Rotation paths and how fast each direction turns (deg/step)
Each turn is a multiple of 5 degrees from 10 to 175, or 0.
Each row of a path follows its step; steps can be skipped.
path 1
step 2: [ -5  13  -3   1   0 -15  -2   3  -3  16 -15   6  13 -11   0   9  22 -31
   9 -11 -29  -5  22 -39 -20   0  -1  33   5  27 -14   6  -5   5   9  -8
  -9   7 -10 -14  -3  14  23  -7   9  -8  20  15  -4]
step 4: [  6  15  -8 -13 -11   2   7  -7  21  -2   6   4  -4  28  -3  41   0   7
 -13 -13  -5  19  34 -11 -31   8  -8   7  11   2  -7  17 -27   6 -17 -11
  -2  10 -24   9   9  11 -12   2  -8   3   9  -6 -27]
step 5: [ 17  -3  10  -5   2   0 -22  11   0   2  -4   5   6  -6  13  19  16  -2
 -14 -28 -18   1  30   0 -28   0  -6 -15  20  19 -19  22   4  14  -1  12
   8  18  -9  17 -34  11  22  -5  11  20 -12  11   3]
step 6: [  1  26  -4   4  18   0  30   7  -6  -9  13   3 -19  -2  -2  23  14  23
 -23 -36 -13   5  20  32   8   6 -11  -5  18  -4 -11   6   5   6 -19   4
  -8  15  11  10   7   7  16  -8   9 -18 -22  -4  14]
step 10: [ 19  -5 -16 -14   8 -16  -6 -28  23  -4  18 -12 -27  -2 -17  31  16 -22
   1   2  -2  -2   0 -34 -32   1   3  24  -1   8  -8  -5   4   8   2   6
  -7 -18  -2  17 -13   1  -7 -16   9  18  -8  11   4]
step 13: [ 18  16   5   4 -16  -5  12  -6 -12  14  12 -10  -7   7  21  36  15 -21
 -10 -20   2  17  12 -16 -12 -11  12  26   8  11  -3  24  -2   5  14  18
 -23  -1  -6 -11  -9  17  -3  -4 -20   6  -3  18 -30]
step 16: [ 17  -7   8  -2  13  -8 -27   5  -5  -9   1   3 -14  18  23  35 -24 -23
 -15 -24 -16  -4  21 -21 -22  -2   8  21   8 -14   5  18  18  16  -6   4
  -6  14   8  -2 -15   7   4  -8   2 -20  -6 -14  13]
step 20: [ -4  31 -21 -25   4   5  17  12  34  18 -10  -9   3  -4  -1  10  30  -4
 -15   1 -39  -5  20  -9   5  20 -13   9  -9  16   2  -3 -30 -12 -12  -7
  -1  14  -4  -6   1   1   4 -14   3   3  -9  13   7]
step 22: [ 12  11 -15   3   9   4 -17 -10 -14  11  14  -5 -29  -1  21  18  18  16
   2 -38  -8  -7  36   1 -31 -16 -13   8   2  -6  -5   1 -27   3  -2  11
   2  12  -6  -8   9   7  -5 -15 -16  16 -15  14  -5]
[ -4   2  -7  -1  -2   2   0   7  -1  -1  -1   4 -10   4  -3  -2  -7   3
   3 -11   5  -2   5   7   4  -7   9   2  -1   0   5  -3  -3  -3   3  -3
   5   6   4  -1   3  -2   3  -1  -6   1  -5  -3   5]  135
[  5  -1  -2 -12  -3   0  -9   2   7  -3   0  -2  -5   0  -1  -1  -7   2
  -3   1   0   0  -1  -2  -6   6  -4  -5  -6   1   2  -4  -1   4  -9   2
   4   3  -2   6  -5   2  -4  -9  -3   2   0  -8   0]  65
[ -3   0   3  -1  -2  -3   2  -3  -2   4   4  -2   3 -12  -9   0   0   6
  -1 -12   7  -4  -4   0  -6   5  -1   5  -1   3   1  -2   7  -1   0  -2
  -3   3   5   1   3   5  -7  -3   0  -2   5   8   4]  95
[-1 -2 10 -1 -1 -7  6  3  0  7  1 -7 -6 -2  8 -3 -4  8  0 -1 -1 -3 -1  0
 -1  3 -5  1  7  0  2  5 -6  8  7 -2  6 -6  2 -3  1  5 -2  0  1 -1 -8 -5
  3]  45
[ 7  0 -1  4 -5 -2  2  0 -3  6  2  5  1  3 -1  7 -1 -7 -3 -1 -2  5 -3  6
 -2 12 -1  0 -4 11  2 -5  0 -3  3  7  3 -3  6 -8 -1 -2  6 -2  1 -3 -1 -4
  6]  100
[  4  -3   0  -6   9  -9   2   5  -1  -2   0  -7   0   1   1   2   2  -4
   3  -3  -5 -10  -1   9   7   2   1 -10  -6   4   1   1   1   0   2  -3
   0   3  -8  -4   4   4   1   1   2   3   7   4   0]  125
[ -4   2  -1  -1  -1  -3  -4   4   3   0  -4  -6  -2   3   5   1  -4  -1
  -6   2   2   3  -8  -5   2  -4   5   0  -7   0   5   6   5   4  -1   1
  -7   1   6 -14  -5  -5  -6   2  -4  -4   1   5   2]  20
[  3  -4   3  -5   1   7   2   1   7  -1   3  -5   4   2  -6   3   1   2
  -2   3  -1  -7   4  -1   5   4   1   1   0 -11   0  -5   4  -2   5   1
   2  -5  -2  -1  -2  -9   0  -3   1  -4  -8   6  12]  35
path 2
step 0: [ -6  32   7   1  37  21   4   4  16  -5  -7 -16   0  15  -7   2   7  -8
 -22  24  -7  23  28 -23   8  17   5   2  18 -17   6  19 -10 -17  -1  16
 -18  -7   2  -6 -11 -22   2  -3 -23   1  14 -11  16]
step 2: [ -2  -7  -2   8  11  23  -2  12  36  14   4 -29  -9  24  18   2 -12  14
 -23  13   2   2  28 -32   2  11 -12  -9  21 -14  -5   1 -19 -12   2  -3
  14  -2   1   2   6   2  23  -1   5  -5 -20 -28  21]
step 4: [ -2  15 -28   9  26  20  26 -12  13  24  -1  -2 -11  14   6 -10   7  13
  -7  19   1   2   9 -15  21   6  -8  11 -13  -9 -25  -6 -19  -9  -3  -3
  10   4 -10  21   1 -15 -19 -25  -3   3 -34 -24  14]
step 7: [  2  17  10  14  12  18  26  21 -16   7 -18  11   6  -5 -24 -39   4   3
  10  16  -5   6  10   8  -5 -14 -19 -12  -3  -5 -27   2 -28 -32   8  21
 -13  -7  -4 -10  20 -26  -2  10   5  -8   2   6   4]
step 8: [  2  -3   1  -6  -7   8   4   7   9   3  12 -18   1   6   4 -10   7  -3
 -19  10 -11  26  -5 -16  17   7 -12   5  12   6   4  22 -18   5  23  -9
  29 -21   9  43  13  20  22  -9 -13  -8 -26 -26  18]
step 13: [ -1  17 -15  21   9   7  20   0  14  36 -20  -7  -8 -11   2 -27   2 -12
  -6  33  -5  21  11   7  13  -9   6  -1 -13 -33 -25 -14 -24   0  -5  12
 -12  -2  -3   0   9   0 -22  -2   6 -20  13  -3  18]
step 15: [ -8   7   0  -8  18   5   7  -9  -6  11  -4 -35 -27   3   2  13   0 -20
   7  26 -14  18  17   3  -2   6   5  -2  13 -14 -12   9 -33 -18   2  31
   2  -5  14  -6  -1  34   0  -9 -13 -30   6  -3  22]
step 22: [-26   9  -6  20  -9  14  26  -9   0  24 -10   9 -11   0  -2 -21  17  10
   4  -7   4  11  22  23  -7 -19  11 -11  -5  -8 -15  -8 -33  -5  -1   4
  -7 -22   4  14  20   3   9 -20   9 -13 -28  13  29]
step 23: [  6   7   2  -9  15  20 -10  22  12   2   5 -27  18   4  13 -30 -23   2
 -14  28 -11  13 -12 -28  18 -14 -33  -4   8  -4   8  20 -26 -13  14   5
  -4   3  -3   6  -9 -21  16   1  -5 -15  -9  -7   2]
[-1  0 -7 -4  4 -3  5 -1 -7 -5 -6 -1  1  0  1  1 -1 -5  8  3 -2 -6  1 -2
  0  1  1 -2  5 -4  6  2  4 -7  5  6  5 -3  0 15 -3 -8 -3  2  3 -2 -1 -1
 -1]  90
[10  3 -2  0  2  1  6  5  1 -3  5  7 -2 -2 -4 -1  2 -6 -3  4  8  4  2  4
 -4  1  2 11 11  0  2  1 -1  1 -3 -2 -1  2 -3  5  2  1 11  0  4  5  2  6
 -3]  35
[  1   1   0  -2  -5  -3  -2  -4   4  -2  -3   5   2  -4  -2   3  -3  -2
   6   0  14  -3  11   4   2  -5  -1   2  -4   6  -1   1   2  -5   2  -6
   5   4  -6   0   2  -3  -2  -8 -10  -3  -6  -1   2]  140
[  0   3  -2 -10  -9  -2  -2  -2  -4   5   1  -8   5   1  -2  -3   6   0
  -4  -4  -4   9   1  15  -1   3   3  -3   3  -1  -1  -1   5  -1   1   4
   6  -2  -4   3  -1   5  -1  -2  -4   3  -1   4   0]  155
[ -3  -7   3   1   2   5   6   3   7   1  -4   1   4 -10   5  -2   1   3
  -6   5  -2  -2  -3   9   2  -3  -8  -4   0  -2   0   2   7   2   0  -1
   6   3  -1   1  10  -1   0  -4  11   2  -5  -3  -1]  120
[  9  -6  -4   5  -7   2   1   8   0   7   3  -4  -4   1   0  -6   1   5
   3   1  -1  -2  -1   3  -2  -8   1   2   0   2  -6  -8   2   7   3  -4
   3  -4   1   4  -5 -12   1   5  -3  -4  -2  -4   2]  120
path 3
step 2: [-11 -13  39 -11   2  17  17 -19   5  20 -12  10  15   0 -12  13 -37   7
 -31   4 -11  -6  12  16  21   4  -7   4 -32  16   1   5  -7  16   4  -7
  21   6   5  18  10 -10 -15  27  -6   0   7  -4   7]
step 6: [  4 -23  -1  11  12  -2   3 -22 -13  12  -9  40   3 -16 -47   5 -12  -5
  10   5  -2  13 -21   1  22 -11  -1   6 -20  16   9  14  27   7  -7  -1
  18   7 -25   9   9 -11 -16  11  -9   2 -20  -9   1]
step 9: [-10   6  -9   9   3  -9   9   2   5  28   3   8  22 -18 -15 -15 -33  22
  13  -4   2  10  -7  26  17  -1 -11  -1 -30  18  27  13   0  16 -40  -6
  22  -3   4  14  -4 -16   0   5   5  10  22   4  -2]
step 11: [  0  -9 -15  30  -3  -9 -14   3  -7  19  -8  24 -26  -4  -8 -13 -25   5
  31  23  -5  21  13   3  15  -7  14  13 -19  -7  10 -31  18  -5   8  17
  17  17   0   5  10 -21 -12  20  -8  -9   8 -13   4]
step 18: [ 19 -14  -6 -13  18 -10  -4   2  -1  19 -18  24   5  10  -6  16 -27   2
 -10  23 -20  -9  -2  -8  11  10  -1   0 -29  17   4 -26  17  10  -1  10
   1  36   7   2  20  -2  -1   9 -11 -25 -10 -26 -26]
step 19: [ -2  -5 -10  -2  -2 -12  -1   7  -2  10 -28  -1 -16  18   6 -13 -24  -3
  11   2 -11   4   5  24  32  -3   7  11 -13   7  16 -18  28   1  -8   8
   8  33 -13  25  -6  -9  -9  23 -22 -18  29   6  23]
step 21: [ -1  10  16   9  -4  -5   0  20  -3  32   3  21  19 -13  26  14 -39  16
  16   7 -16  -3  24  12  12  -8  -9  18  -7  20  12  -6  -7   9 -17   0
   1   4  -7   8  18   1 -26  17 -11 -19 -27   4  -6]
step 22: [  8   9  -3  15  -2 -10 -21   5  -6  28  -8   1 -14   1 -24   8 -31  -6
  27  26   8   2 -12   1  10  12  24   0   5   7  26 -13  -2   3   5 -22
  19  15   3   3  14  -8 -19  46  -9  -9  -9  -8   0]
step 23: [ -5 -10  -6  17  28  15   3  21   9  19 -22   2  -6  -4 -29  -2 -25  15
  -2  26 -13  -8  19   0  41  23  17  -2   4   6   7   1  12  24   2   5
  15   2  -2 -11  16   4  -6 -10 -24 -25  12   1   3]
[ -5   2  -6   1  -1   8  -4   1   8  -2  -2  -3   0   9  -5  -3  -4  -2
  -4  -4  -8  -3 -10  -4   0 -11   1   7  -4  -3  -5  -1   3  -4   0  -2
   2  -1  -5   1   0  -1  -7  -5   3  -6  -1  -2  -5]  60
[  0   0  -3   5   3  -4   0  -5  -6  -1   7  -1  -4   5  -3  -7  -4  -1
   4   3   4   4  -7  -7   0   4  -3   4   8  -3   2   3   8  -6 -10  -3
   0   0  -7   4  -3  -2   0   7   0   7   3   2   1]  135
[  2  -9   1 -12   0   1  -6  -8  -5  -4  -5   3  -3  -5   0   2  -7   0
  -3  -2  -4   0  -4  -1  -1  -4   4   5   3   4  -4  -2   3  -2  -3   4
  -1   5  -4  -1  -1   5  12  -3   0  -2   2   2   8]  60
[  1 -10  -2  -3  -1  -1  -1  -8   3   7   3  -5  -7   4  -6   0   1  -2
   3  -1  -9  -2   2   8  -5   8  -1  -2   1  -1  -2   1   3   5  -2  -1
  -8  -1   3  -3   2  -6  -9   0   3   0  -4  -3   7]  90
[ -1   2  -5  -3  -2  -5 -10   5  -8   0   1  -3  -8  -4   6  -2   0  -2
   2   3  -4   0  -1  -9   1   3  -2   1  -2  -1   2  -4  -3  -5   6  -1
  -7   4   6   2   0  -5   3   6   2  -9  -2  -7  -5]  100
[ 6 -9  5 -3  5  8 -2  4 -3 -4  4  3  1  2 -5  6  9 -4 -8 -2  0  3 -1 -3
 -2  5  4  3  0  9  3  0  2  1  3 -6  3  0  0  7 -9  1 -5  7  1 -2 -4  0
 -4]  175
path 4
step 0: [  7 -15 -15  -4 -25   6  12   5  37  14 -14   7  12 -28   2  10   2  -8
  -3  25  19  26  11  16   0   4  -1  -8   2  37  38   8  -2 -23  -8  -8
   8 -17  -4 -19  27  -8   3 -11  -9   2 -35  17  -7]
step 8: [ -7 -15 -35  -6 -35  10  24 -10   1  -5   3  28  22   8  -2   0  -6  24
  -7  22  20 -10 -18  22  -2  20   2   5  19  -2  24  -6  -4 -14 -25 -15
   3   1 -25  -4   2  20  23 -23  16   7 -27   3  13]
step 9: [ 38 -17 -29  39  14  32  21  23  18 -14  10  -5 -18 -19   9  -4  -5  -5
   3  -5  -6  10  -4  18  -7 -19 -43 -10  -4   2  12  -1  -8  -3   2  10
  -7  -6  13  -9  11  13 -15  -6  -1  10 -15 -26  16]
step 10: [-18 -16  -2 -41  15 -19   5   7  37   6 -20   8 -23 -13 -19  -7 -20 -16
   5  11   9 -15 -41   1  -5  15 -15 -14   9  18 -10  23 -23 -13   5 -12
 -12 -10  27   0  -9  -3 -22  15   2  -1  -6   0  13]
step 11: [ 11  11  18 -42 -21   2   5   7   4  28 -12 -10 -11  -9  33   7  -2   0
 -10  12   6  18 -10  -4  -6 -21  -1  17 -42  20  15 -15  -9  -7  -3  10
 -23  11 -24 -25   6   1   3 -22  15 -14 -11   5  23]
step 18: [-13 -11 -13 -17   5   6  20  23   4   7 -13  21 -32  12  24   5 -36  -9
  -7  -2  -8 -29 -11  12 -17   3 -27  -4  40 -26   0  17   4   1  -1  -7
 -15  -1  20  17  -3  37  -5  10 -11   3 -10   3  -6]
step 20: [ 21  -8  -4  -1  -3  -7  23   7   2 -21 -14 -17 -18 -24  28 -12   2 -14
  -3  28   2   0  21 -21   7 -18 -33  10 -17  22 -18  25  -1 -13 -23   7
 -11  -4   8   0 -20 -33   5  10 -15  20  -4   3  29]
step 21: [ 12  -1  17  -3   7 -52   2  11 -13  31 -21  23   6   8  21  -4  -6  -9
 -20   2  -6  -4  -7   1  -4   3  -2 -43 -14  16  22  12  -1  -8  23  -9
   8  -8  21 -13 -23  -8 -18   4  12 -16   1  28   3]
step 22: [-21  -3  -6   6 -19  16  -5   7 -14  28  23 -13  -8  -2   6  -2   9  -4
 -21  13  -4 -10  18 -48  -5  18  28   3 -21  17  -3 -27   3 -23  30  18
 -24   5  -7 -11   0  -8 -21 -27  -5  -4  12  -2   5]
[ 7 -1 -3 -2  5  4  3  6  4  2  2  1  4  5 -7  9  7  2  5  0 -3  0  6 -6
  0  5  1  0 -6  1 -1 -1 -3  3  3  2  7  1  7  5  7 -3 -5 -4 -4 -7  3 -2
  8]  145
[ -5   0   1   0  -2   4 -11   1  -5   6  -7   2  -3   4   0   3   0  -5
  -4 -11   0   0  -5  -2  -1   4  -6   1   1   5  -6   0  -2   3   2   0
   1   0  -5   3   7  -2  -8  -6  -4   8  -7   7   3]  95
[  2   8   3   3  -2   1   3  -6  -5   7  10   7   1  -6   1  -6   2   1
   2  -4  -3  -3   2  -4  -1   0   6  -2  -1  -1  -2   0  -4   0  -1 -10
   5   1  -8   4  -1  -4  -7   1  -4   1  10   1  -2]  40
[  3   8   5 -14   0  -1   3   2   2   0   6  -3  -5  -3   4   6  -2   1
  -2  -2  -3   3  -4   0  -4   1  -5  -2  -1  -1   1   3   3   7  -3   8
  -1   2  -2   8  -5  -1  -3   9   6   5   1   1   5]  45
[ -1   0   3  -4  -2   4   6   1  -8  -2  -4  -5  -3  -6  -2   6   0  -8
  -5   3  -4   2  -5   6   7   1   8  -3   4  -1   2   1   4   2   9   1
   0   3  -4  -3  -3  -2  -1  -6  -8 -10   4   6   1]  70
[ -2  -2  -4   5  -2  -6   6   0   1   0   3  -1  -4   7  -1  -6   3 -10
   0  -1  -7   7   4   2   2   7  -5  -3   7   0   1  -7   1   1   6  -4
   0   2   1  -4   2   1  -7   8   9   0   5   1   6]  90
[ -5  -6  -7   0   4   0   6   5  -3   7   2  -9   1  -1   0  -5  -1   6
  -5   0   3   0  -3  -3   5   5   0   9  -3  -1  -6  -1   3   2  -1  -5
  -2   5   4   6  -5   6   1   8 -10   3  -1   4   3]  170
